(in the rows, 128 means zero)
One turn sends every row of this set to another row. A few are shown first. Where does it send the rows asked after them?
sud: [147 127 179 129 130 114  97 186 144 136 121 141 117 127 122  90 119 126
 119 141 134 182 101 118 132 123 116 121 163 125 138 158 151 111 141  98
 124]
nusag: [149 134 127 148 160 132  90 150 136 124 132 163 162 145 100 120 109 141
 121 101 133 163 164 130  97 153 138 150 148 149 123  91 139 103 169 104
  97]
Zis: [156 121  95 120 158 163  73 181 128 125 108 111 112 138 137 103 130 119
 126 129 136 183  99 131 117 122 123 108 117 133 117 155 156 124 141  89
 142]
gugo: [163 153 129 107 145 127  78 128 164  98 107 135  97 139 127 131  97  97
 122 105 149 119 134 104 112 127 129  90 123 172 108 153 132 108 152 115
  93]
Forug: [150 125  98 153 150 126  90 132 149 147 116 148 146 174 147 118 150  84
  87 126 129 154 135 147 105 128 135 122  98 167 124 122 146 104 155  75
 119]
Gino: [143 117 117 137 124 125 122 112  73 115 118 149 120 126 132 107 128 114
 100 105 137 195 133 120  79 110 120 124 135 158 107 122 171 113 143 102
 110]
deku: [149 146 128 103 150 113 113 126  96 126 113 138 137 134  93 101 107  95
 155 150 108 116 105 113 118 104 136 128 111 128 117  95 128 111 121 118
  91]
fen: [139 140 144 145 164 167 118 172 122 129 123 127 130 138 133 155 100 137
 126 130 125 105 132 141 124 148  96 114 152 157 151 150 134 108 116 107
 123]
vemu: [117 151 117 140 127 120 140 153  86 103 126 133 132 123 133 116 127  97
 123 136 124 115 119 117 135 122 102 127 162 126 145 161 123 101 102  77
 119]
rabom: [136 152 116 122 131 139 108 119 126 121  83 153  81 126  99 111  94 121
 138 129 116 116 142  93 109 105 120  97 162 142  90 142 145  89 159  85
 134]
tizis: [138 157 144 127 133  97 109 111 122 160 120 128 146 133 140 141 117 140
  82 122 127 149 144 151 126 117 128 122 151 147 148 124 172 160 151 116
 126]
rir: [138 141 109 133 125 130 136 160 107 148 141 129 139 129 133 106 109 119
 126 144 105 125 203 128 112 120 130 122 112 136 127 160 168 143 140  89
 114]
kilup: [145 106 122 101 116 102  96 165 147 102 100 150 146 122 128 133 113  99
 144 126 118 114 110 134 111 108 110 160  94 137 138 113 135  84 132 115
 101]
bod: [142 144 116 154 113 138 102 141 103 105 102 140 106 129 130 115 147 127
 132  80  84 123 157 107 107 128 131  91 167 125 120 130 136 118 121  81
 119]
tuno: [123 116 122 157 157 139 113 147 151 124  83 122 119 120  98  92 125 143
 111 123 139 120 170 128 109 123 129 153 168 141 137 123 110 143 121  65
 127]
pirer: [160 123 137 145 119 140  89 147 113 162 140 147 125 133 104 119 155 135
 107 142 140 128 120  98 113 163 138 136 125 164 114 120 177 135 116  76
 147]
kodi: [126 120 136 145 156 143  95 173 126 147 147 156 115 117 117 134 117 125
 122 103 159 110 157 138 121  97 166 170 140 136 125 141 127 138 123 101
 131]
gosiz: [134 101 101 109 122 102  94 146 156 180 104 153 130 131 121 101 107 108
 141 149 139 113 113 123  91 145  92 126 149 156 118 147 150 136 141  88
 150]
Tuta: [144 120  99 124 135 112 113 113 180 112 113 143 132 117 128 126 122 125
 103 130 121 141 148 102 148 116 122 130 101 165  76 144 107 106 130 106
 117]
tosi: [164 152  82  92 161 116  82 136 138 141 109 124 140 123 121  89 105 124
 110  95 139 143 112 141 105 109  87 114 170 145 122 133 162 119 144 119
 137]
fusib: [168 141 129 148 120 163 115 123 107 179 104 138 150 109 104 121 147 115
  89 109  94 116 116 131 128 100 115 131 125 133 106 118 138  95 127  84
 115]
Fevum: [156 113  95 130 116 146 110 165 108 142 129 144 140 108 113  96 109  99
 123  80 141 136 123 108 138 116 150 145 150 115 103 130 127 156 108 120
 114]
gaz: [143 149 134 149 106 145 114 142 144 126 113 120 145 156 105 164  99 118
 107 123 161 126 145 125 108 110  96 115 144 159 165 124 111 111 152 126
 110]
Fedev: [175 138 146 131 129  93 128 115 124 153 106 142 108 135 141 137 101  94
 149 106 135 167 127  93 131 106 145 140 131 179 128 115 138 113 139  88
 124]
tofol: [139 129 123 144 140 137  88 113 203 127 124 135 139 118 113 120 123 118
 125 139 135 168 171 130 131 101 134 121 155 124 128 137 105 136 138  94
 112]
diz: [110 119 110 121 116 139  84 174 164 130 101 140 143 116 116 117 126 123
 116 128 131 110 137 139  98  99 135 130 133 165 153 119 137 126 130 172
 105]
bib: [149 121 112 133 129 129  87 124 119 133 135 135 113 120 100 120 105 110
 126 112 111 142  74 101 142 108 133 127 128 104  98 141  89 124 148 108
 110]
Puf: [171 155 135 135 118  74  97 152 120 142 135 141 124 124  92  88 115 136
 109 148 118 149 133 142 104 112 128 112  90 142 116 125 152  97 157 105
 152]
Kozas: [136  96 142 113 110 130 114 137 150 128  89 155 129 119 135 123 117 109
  81 139 145 157 105 155  83 124 100 124 163 126 115 141 147 128 133  67
 108]
Vutud: [135 146 109 120 102 137 102 142 145 112 123 168 125 118 100 178 120 138
 115 136 130 159 123 137 106 119 152 102  94 152 126 117 160 109 118 109
 147]

gosiz -> Kozas
rir -> fusib
bib -> gugo
Now these:
tofol -> fen
kodi -> bod
Forug -> tizis

